In the rows, zero is written as 128.
A single turn carries every row of the set below to another of its rows. Some are shown first; where does it send the rows asked next?
q_829: [119 110 117 156 101 142 113 126 143 136 131 118 130 125 135 138 115  98
 114 167 118 108 119 150 137 122]
q_595: [117 109 158 129 135 103 141 131 136 153 184 127 195 116 103 143 125 138
 118 101 118 136  84 136 136 115]
q_136: [134 117 138 115  78 132 115 129 129 137 175 166 171 123 121 102 127 101
 163 120 126 144  71 133 124  98]
q_568: [126 117 136 172 111 123 120 124 115 161 122 113 148 111 151 123 147 126
 135 153 102 133 114 160 114 143]
q_548: [128 108 114  95  89 108 127 121 118 135 162 123 189  88 157 126 114 104
 182 113 110 115 102 135 112 111]
q_65: [128 116 105 117 110 112 100 107 110 149 151 155 193  97 109 138 144  84
 137  94 101 137 116 150 135 155]
q_519: [113 113 152 186 103  95 128 112 112 140 126 138 135 104 154 127 152 115
 154 132 114 134  94 154 128 117]
q_242: [129 119 148 101 130  87 146 122 125 127 163 117 164 123 101 159 104 120
 131  86 125 134 105 134 125 122]
q_520: [101 107 153 124 112 125 120 136 121 146 162 142 197  93  98 147  98 105
 116  98 102 118  93 121 136 108]
q_968: [135 146 137 106  97  96 126 111 143 119 153 135 158 101 133 112 132 124
 152 129 132 137  78 149 123  73]
q_571: [128 127 136 152  66 124 124  94 123 125 142 116 149 130 124 136 152 103
 125 133 108 123 122 150 110 166]
q_695: [ 87  97 115 147 120 128 135 114 133 129 149 137 126 124 144 137 115 105
 142 151 102 100 130 167 129 107]
q_32: [126 132 125 129 122 103 108 105 112 135 190 157 181 141 113 112 134 100
 103 138 107 117 101 119 159 121]
q_859: [112 100 126 140  67 111 145  91 119 123 151 151 162 105 135 162 154 103
 149 136 111 118 123 153 121 161]
q_653: [119  96 118 102 107 118 116 102 128 137 206 132 164  88 132 121 108 127
 154 137 113 142 112 144 112  98]
q_475: [122 114 143 106 130  95 131 121 122 139 127 152 176 110 111 134  86 110
 126  87 107 128  82 113 121 125]
q_960: [126 125 138 111 153 121 136 108 114 149 184 117 142 114 154 149 117 106
 113 136 121  94  95 141 137 108]
q_14: [117  97 126 140  91  98 139  96 142 151 142 164 137 144 116 112 147 110
 145 159 114 118 115 113 152 126]
q_512: [137 112 115 153 104 122 130  88 147 146 141 137 144 127 128 110 127 110
 131 162 114 112 118 108 128 162]
q_285: [143 122 143 119 127 110 113 112 122 167 125 124 140  95 139 150 145  88
 136  90 127 131  72 157 132 120]

q_695 goes to q_14
q_960 goes to q_32
And these:
q_653 goes to q_136
q_520 goes to q_475
q_512 goes to q_571

